rotation ticks, each row followed by its count of ticks:
The counts run from 0 to 1000.
[135 142 111 114 108 147 114 103 128 116  69 155 101 152 100 110 125 157
 141 150 124  93 134 112 106 101 143 124 155 125  62 123 100 159 117 135
 134 137 115 107 143 155 153 181  97 142 136 135  84 183  73]	465
[118 163 125 132 107 155 142 105 138 122  82 117 119 146 111  84  89 171
 105 174 106 106 141 141  98 109 157 102 110  68  85 130 125 149 136 127
 121 152 119 148 120 147 110 161  92 175 138 125  99 158 104]	683
[114 132 122 103 127 188 122  92 139 106  91 140 106 165  85 113 117 183
 110 130 121 123 148 169  66 140 122 112 137 120  90 136 152 113 150 117
 152 147 129 124  81  97 145 144 107 166 151 132  85 141 145]	293
[123 111 119 127 143 187  94 123 134  93  82 141 131 147 115  85 121 143
 131 118 127  93 156 134  90 125 115  81 141 152 108 150 130 112 115 151
 157 124 147  98  99 114 178 165 129 168 148 130  87 188 128]	692
[140 139 141 126 116 183 108 101 141  88  91 153 139 140  81 127 126 119
 133 116 144  98 141 153  88 110 142 116 139 152 106 140 135 116 131 167
 150 134 124  87  88 102 160 153  87 149 152 146  92 195  86]	297
[143 111 152 118 121 184 143  77 131 118 111 111 120 145 105 156 133 153
 115 151 108 138 128 185  88 127 117 111 129 151 102 140 174 124 167 140
 180 118 133 105  91  92 140 146  83 112 154 107  88 155 119]	354
[119 113  75 147 117 181 145 128 131 117  65 128 105 141 104 117 173 167
 162 123 148 121 134 119  91 123 113 118 134 155 117 148 161 127 154 137
 128 136 122 102 106  98 128 166 114 174 126 110  99 186  82]	372
[120 159 136  90 120 175 132  92 121 123  78 160 115 169 109 116 133 163
 144 125 142 126 130 116 110 120 116 104 136 123  73 131 118 144 129 127
 153 109 125  96 113  98 196 188 134 179 164 128  84 147 121]	628
[138 166 121 167 103 154 168  67 129 103  84 108 130 136  82 130 101 119
 113 148 140 107 127 152  59 104 152  94 115 101 128 137 142 111 151 144
 138 150 139 147  98 115 144 155  83 159 133 130  94 154  97]	520
[110 112 121 124 101 177 128 125 124  93 101 132 137 155 149  76 117 144
 126 144  85  95 157 154 112 143 114  61 131 121  96 163 147 113 124 149
 156 106 156 106  97 112 141 187 134 170 134 115 106 179 132]	592
[163 138 167 136 122 145 144  67 133 120  96 102 121 130 114 152 108 125
 110 169 111 121 132 166  82  97 154 103 126 130  86 115 138 146 152 141
 167 141 119 110 128 129 167 156  69 106 154 108  91 169  85]	780
[152 130 132 145 140 176 146  95 124 104  68 114 143 112  89 151 147 144
 143 109 169 134 104 147 100 122  93 130 137 137 130 137 112  95 137 153
 118 114 120  99 116  88 153 149  96 161 140 112  91 181  71]	179
[109 116 133  87  71 164 133 122 129 100 110 154 125 162 130 107 130 164
 137 147  81  99 138 156 130 152 117 110 142 125  69 146 149 130 142 145
 154 105 125  93  99 110 102 186 109 153 126 113 120 187 102]	690
[143 125 146 124 125 146 147  71  91 121  73 107 111 144 124 141 129 171
 141 144 114 133 112 139 107 105  89 107 151 112  85 125  83 140 108 128
 137 101 145 131 173 139 162 193 107 133 140 101  90 138  96]	602
[128 101 138 139 164 197 113 107 141 126  98 121 123 141 125 102  95 160
 108 169  99 119 158 162  96 117 118  91 131 135 103 152 154 125 149 125
 180 125 136 113 100 112 161 143 102 130 152 113  62 158 137]	909
[131  87 128 121 136 174 131 127 112  87  74  91 109 134 143 113 149 175
 132 111 110 128 141 165  90 144  89  76 125 140 110 139 142 115 105 147
 141 107 147 118 130 114 128 183 127 170 140  92 122 186 118]	992
[121 128 121 132 114 143 167 103 129 127  87  86 104 138 135 102 102 171
 100 173  85 127 136 166  85 134 139  83 120  81  86 128 148 133 154 109
 146 155 122 149 130 143 109 167  96 159 124  91 110 148 116]	942
[109 139  87 111  92 149 180 101 108 117  78 119  94 163 124 113 152 172
 142 125 118 127 126 129  84 152 119  80 137 112  82 138 144 122 147 111
 140 133 139 127 117 110 146 201 138 195 128 103 116 140 124]	269
[123  97  99 120 156 173 133 126 136 144  66 108  80 126 116 119 142 205
 128 145 125 144 132 148  89 140 113 130 143 128  87 122 143 133 164 106
 139 155 100 112 127 116 126 147 102 153 128  87  86 174 107]	966
[128 137 112 122 119 154 105 100 131 117  75 153 106 150  98 104 116 157
 136 147 121  96 142 120  97 108 141 122 166 123  58 124  93 153 119 129
 142 144 117 109 141 153 168 176 103 153 135 138  78 173  97]	366
[128 162 128 147 112 149 170  81 101 129  70 102 125 143 125 116 132 161
 145 157 136 132 109 107 121  90 100  90 114  98 104 134  92 150 122 132
 116 103 137 131 151 131 148 199 117 170 137 104  90 144  86]	603
[137 111 139 151 147 193 155  92 127 134 100 102 135 135 121 131 126 142
 125 164 123 137 134 157 102 110 109  90 111 151 125 160 165 117 172 138
 175 110 137  99  96  83 168 149 103 137 148  99  73 159 117]	612
[144 146 149 139 139 160 153  60 120 147  95 115 118 145 111 135  95 156
 115 181 116 136 121 142 100  92 127 110 140 110  82 131 115 149 157 117
 162 123 126 125 133 130 175 162  81 110 152 111  59 131 114]	286
[143 169 148 129 120 157 144  69 118  94  80 109 118 152  90 127 113 127
 113 123 140 114 140 153  60  96 148  84 110 116 103 116 133 133 112 149
 136 144 143 141 113 120 180 168 101 169 167 135 104 150 114]	361
[114 130 134 101 133 191 100 119 140 108  85 137 106 164 123  90 117 167
 120 137 106 108 165 145  91 122 138  87 118 133  78 137 154 151 116 137
 158 129 138 110  98 116 160 166 123 169 165 123  92 174 141]	133
[151 128 142 162 113 136 182  71 124 109  93  84 129 118 119 146 113 111
 107 153 117 127 117 176  73 119 143  83 126 115 111 131 153 105 166 141
 158 151 126 123 112 113 145 159  79 135 129  97 110 159  98]	779
[132 142 136 148 118 153 149 114 135 116  73 105 142 114 105 104  91 168
 112 171 122 116 108 155 120 122 118 132 133  72 110 131  97 115 146 137
 115 140 106 124 134 131  94 153  73 156 117 109  95 182  63]	382
[142 122 181 128 124 170 109  97 138  89 106 127 152 131 120 106  79 131
 103 161  94  98 141 179 117 123 124 102 138 110  99 143 113 120 115 160
 158 115 132 107 110 126 131 153  75 122 146 127  93 189 101]	716
[147 142 167 109 132 155 114  88 112  87  74 121 134 141 117 115 110 140
 116 115 121 105 129 155  99 114 108  89 140 111  85 124  82 117  82 156
 134 110 144 116 141 131 186 184 117 163 156 124  97 171 114]	301
[147 140 181 140 165 182 139  78 122 117  79  83 133 129 110 130 104 163
 101 145 137 144 122 171  93 103 106  98  98 104 125 129 120 119 117 146
 137 113 137 141 123 108 158 150 102 148 171 108  80 151 121]	677
[122 161 121 122 130 153 149  89 136 124  77 143 120 143 104 103  96 131
 112 138 139 114 134 137  82 128 147  91 143  98  79 130 118 112 162 118
 153 164 117 106  95 105 197 165 114 189 142 125  85 141 135]	327
[128 113 118 129 140 186  93 132 140 101  76 143 123 144 113  91 132 142
 134 124 125  89 164 135  99 120 125  96 143 154  96 146 130 121 120 155
 151 122 132  86 100 113 174 162 122 169 145 130  86 201 110]	791
[127 166 124 141 100 146 166  86 100 132  76 114 124 150 125 122 140 160
 150 160 133 130 104 103 127  87 107 102 112 106  96 131 101 160 128 135
 120  92 132 120 155 131 149 199 110 163 139 105  95 155  69]	504
